Families of rows that turns and mirrors carry onto each other, the same ones carrying the whole set onto itself: the rest of each named row's family, in list order:
4 families of 8 rows:
zite: .01  .13  -.05  -.15  -.30  .07  -.09  -.15  -.17
sofif: -.04  .04  -.26  .05  -.22  .01  -.12  .00  .13
puv: -.14  .00  .04  .12  .09  -.16  .11  .03  .28
zozel: .00  .08  -.15  .04  -.17  .07  -.06  .11  .21
guba: -.18  .04  .23  .09  .10  -.05  .20  -.30  -.09
ton: -.03  .05  -.22  -.27  -.17  .05  -.07  -.17  .06
bavu: -.15  -.05  .28  .04  -.15  -.06  .15  -.26  -.22
ruloz: -.09  .07  -.07  .02  -.21  .12  -.03  -.33  -.25
nezu: -.24  -.16  -.14  -.08  -.07  -.09  .10  -.06  .31
gel: .06  .06  -.07  -.25  -.18  .02  -.04  -.27  -.13
piv: -.24  .01  .24  .14  .09  .03  .25  -.17  .07
tos: .04  .08  -.16  .04  -.30  .14  -.11  -.02  .00
rufuz: -.04  .06  -.23  .02  -.28  .10  -.12  -.17  -.09
bibun: -.27  -.11  .29  .08  -.04  -.12  .24  -.18  -.01
kefer: -.09  .07  -.02  .07  .00  .01  .07  .11  .32
luf: -.20  .00  .23  .13  -.03  .11  .20  -.30  -.14
fidul: .06  -.02  .13  -.15  -.14  -.07  .04  -.32  -.21
Tok: -.15  -.22  .21  .04  -.03  -.22  .21  -.21  .04
keso: -.01  .05  -.05  .07  -.31  .18  -.05  -.18  -.19
tebud: -.15  -.04  -.25  -.20  -.13  -.01  -.01  -.09  .24
fazi: -.23  -.24  .05  .02  -.03  -.18  .19  -.12  .23
pab: -.17  .07  -.17  -.13  -.16  .01  -.02  .08  .26
dasil: -.14  .06  .12  .05  -.05  .06  .10  -.39  -.24
retug: -.32  -.10  .16  .06  .00  -.12  .22  -.04  .21
vado: -.02  -.13  .24  -.03  -.08  -.17  .15  -.30  -.14
reze: -.18  .02  .20  .12  .16  -.14  .20  -.13  .13
nok: -.05  .13  -.18  -.17  -.26  .07  -.11  -.01  .06
Lan: -.19  .04  .14  .11  .10  -.01  .19  .00  .26
kamed: -.11  .02  .11  .11  -.20  .17  .08  -.30  -.24
Ruku: -.28  -.03  -.03  -.03  -.05  -.07  .11  .06  .33
mig: -.03  .05  .14  -.06  -.25  .02  .02  -.25  -.28
zoket: -.08  .01  -.15  .09  -.07  -.10  -.02  .09  .28

The rest of the family of reze: sofif, puv, guba, ruloz, rufuz, dasil, zoket
The rest of the family of nezu: ton, gel, fidul, Tok, tebud, fazi, vado

Families of rows that turns and mirrors carry onto each other, the same ones carrying the whole set onto itself: the rest of each named row's family, in list order:
10 families of 3 rows:
logu: -.18  -.14  -.12  -.20  .01  -.10  -.07  -.13  .38  .12  -.31  -.04  -.07  .10  .21  -.06
dak: -.16  .36  -.10  .08  -.12  .18  -.02  -.18  .29  .12  .03  -.26  -.15  -.36  .27  .23
Dabif: -.25  .21  -.07  .23  -.13  .07  .13  -.12  .19  .06  -.12  -.23  -.31  -.36  .33  .19
Figef: -.27  .25  -.14  .20  -.26  .07  .07  -.27  .23  .09  -.15  -.14  -.26  -.34  .23  .17
rigob: -.31  .21  -.04  .05  -.16  .12  -.01  -.31  .16  -.05  -.05  -.24  -.15  -.32  .35  .11
fuze: -.06  -.12  .00  -.08  -.02  -.06  -.11  -.13  .39  .19  -.18  -.01  -.01  .17  .20  -.03
Kot: -.08  -.17  -.01  -.27  .06  -.01  -.02  -.13  .19  -.01  -.22  -.11  -.05  .18  .24  .05
mapu: -.08  -.16  -.40  -.15  -.06  .29  .08  .10  .05  .23  .05  -.21  -.31  .16  .22  .30
fil: -.17  .02  -.06  -.30  .12  -.14  -.08  -.04  .31  .08  -.16  -.22  .06  .04  .30  .04
gil: -.17  -.14  -.06  -.05  .09  -.05  -.20  -.09  .36  .09  -.30  -.14  -.04  .12  .24  .01
Mebiv: -.13  -.02  -.54  .05  -.14  .19  .16  .16  .05  .21  .09  -.29  -.16  .03  .26  .27
Kekog: -.18  -.13  -.53  -.15  -.15  .26  .10  .07  .13  .24  .16  -.14  -.27  .05  .20  .18
Zunod: -.30  .05  -.23  -.08  -.03  .29  .28  -.06  .12  .29  .22  -.10  -.25  .15  .19  .28
zaku: -.10  -.14  -.18  -.11  .05  .00  -.09  .05  .42  .25  -.15  -.14  .06  .14  .34  -.06
toz: -.11  -.08  -.33  -.14  -.13  .46  .07  -.01  .08  .15  .05  -.17  -.33  -.01  .20  .35
Sig: -.18  -.12  -.51  -.12  -.16  .25  .13  .07  .08  .21  -.04  -.13  -.34  .06  .13  .32
Loka: -.09  -.13  -.56  -.08  .00  .27  .10  .06  .11  .11  .02  -.23  -.34  .04  .16  .23
Panin: -.07  .26  -.04  .31  -.17  .01  .12  -.12  .27  .15  -.10  -.22  -.08  -.24  .33  .12
kolik: -.17  .33  -.19  .17  -.24  .06  .19  -.25  .22  .07  -.13  -.18  -.18  -.25  .37  .23
rabiz: -.17  -.16  -.50  -.01  -.10  .23  -.03  .12  .07  .25  .10  -.11  -.24  .05  .08  .24
novo: -.24  .01  -.08  -.17  .12  .02  .10  -.24  .29  .17  .05  -.06  -.01  .30  .17  -.01
Sov: -.21  .26  -.11  .22  -.21  .16  .04  -.24  .15  .10  .03  -.26  -.26  -.31  .33  .18
Rap: -.16  -.04  -.59  -.15  -.15  .26  .09  .03  .13  .20  -.02  -.18  -.20  .14  .27  .33
banit: -.02  .01  -.34  -.17  -.03  .24  .07  .13  .06  .19  .03  -.24  -.21  .09  .13  .45
Rimon: -.12  -.09  .00  -.15  .07  -.12  -.08  -.17  .31  .09  -.20  -.15  -.03  .10  .33  -.08
Sifi: -.16  -.17  .02  -.08  .05  -.14  -.07  .02  .32  .21  -.21  .00  -.05  .03  .22  -.04
bib: -.18  .22  -.18  .24  -.15  -.01  .14  -.17  .15  .08  .03  -.14  -.23  -.38  .20  .06
Demuv: -.27  .23  -.07  .22  -.28  -.04  .16  -.18  .11  .09  -.01  -.17  -.20  -.27  .29  .17
bes: -.41  .28  .02  .15  -.09  .12  .08  -.32  .22  .19  .11  -.13  -.09  -.02  .24  .16
Lemu: -.14  -.04  -.09  -.18  .00  -.04  -.05  -.12  .43  .17  -.33  -.04  .01  .15  .37  .04

The rest of the family of novo: Zunod, bes
The rest of the family of Rimon: mapu, Sov
The rest of the family of Kekog: fuze, Demuv
The rest of the family of toz: rigob, Kot
The rest of the family of rabiz: Sifi, bib
The rest of the family of banit: dak, fil
The rest of the family of Rap: kolik, Lemu

Families of rows that turns and mirrors carry onto each other, the same ones carrying the whole set onto itself: the rest of each named row's family, in list order:
5 families of 4 rows:
supar: .25  .41  .11  -.07  .10  -.30  -.29  .00  -.21  -.24  -.05  .24  .07  -.05  .07  -.02  .16  -.07  -.05  -.21  -.23  -.22  .48
Puli: .10  .33  .27  -.04  -.09  -.29  -.22  -.11  -.13  -.27  -.03  .30  .00  .07  .02  .01  .07  .04  .03  -.21  -.21  -.33  .52
Pim: -.03  .00  -.20  .12  .12  .19  -.27  -.31  -.34  -.01  .16  .12  -.37  -.10  -.05  .01  -.05  .00  .12  -.22  .10  .02  .15
Gezo: -.17  .18  .11  .23  .19  -.13  -.57  -.07  -.34  -.31  .00  .16  -.33  .02  -.05  .13  -.16  .12  -.05  -.32  -.44  -.23  .37
dinim: -.16  .17  .08  .15  .33  -.10  -.55  -.03  -.21  -.20  .18  .26  -.23  .02  -.15  .36  -.04  .11  .10  -.31  -.28  -.13  .35
gizu: -.15  .02  -.16  .03  .03  .10  -.25  -.34  -.33  -.05  .35  .10  -.37  -.10  -.05  .11  -.03  .07  .17  -.10  .05  -.05  .10
Bobub: .09  .31  .15  -.11  .08  -.34  -.28  .01  -.28  -.42  -.03  .28  .13  .02  -.04  -.05  .06  -.09  -.04  -.25  -.24  -.19  .48
dele: -.06  .39  -.06  .13  -.21  -.42  -.10  -.32  -.39  -.11  -.01  .08  .00  -.19  -.28  -.14  -.10  -.08  .07  -.07  -.05  .00  .22
Fer: .11  .25  .07  -.12  -.09  -.32  -.31  -.03  -.36  -.30  -.13  .24  -.06  -.02  .04  -.09  -.06  -.06  -.03  .05  -.23  -.32  .56
kufez: .10  .34  .19  -.07  .04  -.34  -.27  -.08  -.35  -.21  .03  .35  -.02  .10  .08  -.07  .17  -.13  .03  -.11  -.32  -.34  .46
Filot: -.02  .20  .00  .18  .32  -.05  -.58  .02  -.12  -.11  .08  .18  -.31  .02  -.07  .25  -.03  .00  .09  -.31  -.35  -.08  .35
kudir: .03  .30  -.12  -.03  -.17  -.35  -.06  -.30  -.44  -.28  .14  -.04  -.09  -.18  -.12  -.25  -.01  -.17  .08  -.06  -.09  .03  .17
potob: -.27  .06  -.21  .02  .04  .22  -.10  -.27  -.21  -.06  .15  .21  -.25  -.10  -.15  -.03  -.09  .03  .04  -.11  .07  -.06  .14
lupat: .16  .39  -.12  .12  -.05  -.32  -.08  -.33  -.48  -.16  .04  -.01  -.08  -.27  -.13  -.22  .05  -.11  .06  -.15  .00  .03  .20
reke: .01  .34  -.14  -.01  -.04  -.42  -.04  -.28  -.58  -.09  .01  -.05  -.03  -.13  -.19  -.05  .00  -.03  .05  .00  -.04  .04  .21
Sevep: -.18  .00  -.09  .05  .16  .23  -.22  -.29  -.39  -.10  .17  .13  -.21  -.21  -.03  .02  -.11  .29  .07  -.20  -.10  -.20  .09
meb: -.15  .15  .06  .09  .31  -.12  -.46  -.03  -.25  -.16  .07  .02  -.30  .19  -.06  .25  -.07  .13  .04  -.36  -.43  -.07  .30
Zukek: .00  .30  -.18  .01  -.06  -.29  -.09  -.24  -.47  -.12  .06  -.03  -.07  -.36  -.21  -.14  -.12  .06  .20  .12  -.17  -.08  .17
viguz: -.22  .27  .06  .19  .24  -.06  -.38  -.06  -.02  -.25  .11  .08  -.38  .04  -.17  .22  -.08  .14  .08  -.30  -.40  -.11  .33
tizag: -.19  .00  -.15  .05  .23  .21  -.11  -.30  -.43  -.05  .23  .22  -.28  -.07  -.13  -.06  -.02  .00  .19  -.15  -.04  -.10  .11

The rest of the family of Zukek: Gezo, Fer, Sevep
The rest of the family of meb: kufez, reke, tizag
The rest of the family of dele: Puli, potob, viguz
The rest of the family of lupat: supar, Pim, Filot

Families of rows that turns and mirrors carry onto each other, the same ones carrying the whole set onto itself: the rest of each named row's family, in list order:
5 families of 8 rows:
sofo: .08  -.01  -.02  -.12  .02  .06  .37  .06
Topig: -.05  -.11  .12  .29  -.09  -.01  -.17  -.04
Pup: .20  .10  -.09  -.16  -.09  .15  .22  .16
kevub: -.10  -.01  .01  .32  -.27  .04  -.01  .16
Rese: .16  .07  -.17  -.15  -.05  .08  .23  .16
gume: .00  .05  -.07  .34  -.18  -.14  .02  .11
pume: .09  -.15  .06  -.23  .07  .19  .13  .12
zapit: .15  .06  .02  -.10  -.01  .05  .33  -.02
ber: .14  .03  -.13  -.17  -.02  .10  .26  .20
Fipo: -.11  -.17  .08  .28  -.02  -.05  -.13  .00
Fomo: .15  -.09  -.05  -.21  .17  .05  .04  -.02
sanu: .03  -.12  .03  .21  -.08  .01  -.28  .16
zurap: -.03  .06  -.07  .34  -.16  -.16  .01  .05
kem: .01  -.07  .00  .25  -.13  .04  -.28  .10
Riti: .13  .08  -.17  -.13  -.08  .13  .25  .16
ragel: .00  .07  -.08  .35  -.18  -.10  -.05  .05
bezuk: -.14  -.05  .02  .35  -.22  .06  .04  .16
kefi: .16  -.09  -.03  -.19  .17  .01  .09  -.02
ramo: -.06  -.14  -.04  .23  -.09  .05  -.25  .18
Ponaf: .02  -.09  -.03  .23  -.07  .00  -.29  .14
reta: -.07  -.15  .12  .31  -.04  -.01  -.14  .02
lut: .15  -.10  -.04  -.22  .15  .02  .11  .05
Rakis: -.04  -.17  .16  .26  -.03  -.04  -.17  .01
vesa: -.06  .03  .03  .35  -.26  .07  -.02  .11
pima: -.05  .02  -.08  .33  -.18  -.15  -.02  .09
semad: -.06  .02  .04  .34  -.27  .04  .04  .19
vir: .15  -.09  .13  -.21  .02  .21  .10  .04
gidut: .09  .03  .00  -.14  -.03  .08  .34  .01
Veliv: .00  -.11  -.02  .27  -.08  .01  -.26  .15
toko: .06  .01  .02  -.10  -.04  .10  .38  .02
fug: -.08  -.15  .16  .28  -.05  .01  -.14  -.01
nizaz: -.07  .02  .01  .31  -.28  .08  .00  .19
Ziko: .09  -.14  .06  -.21  .07  .24  .07  .05
Pokef: .19  -.06  -.03  -.20  .16  .06  .09  -.01
mebur: .14  -.10  .06  -.20  .07  .25  .10  .08
Vedig: .16  .08  -.13  -.19  -.07  .10  .23  .14
Pepel: .12  -.13  .05  -.21  .05  .25  .07  .11
nem: -.06  .02  -.14  .34  -.13  -.12  -.02  .12
fip: .06  .04  -.04  -.09  -.03  .09  .37  .01
novin: .23  -.03  -.03  -.22  .11  .03  .05  .00

The rest of the family of gidut: kevub, reta, pima, Veliv, Pokef, mebur, Vedig
The rest of the family of Riti: gume, Fomo, sanu, Rakis, semad, Ziko, fip
The rest of the family of Rese: zurap, kefi, Ponaf, toko, fug, nizaz, Pepel

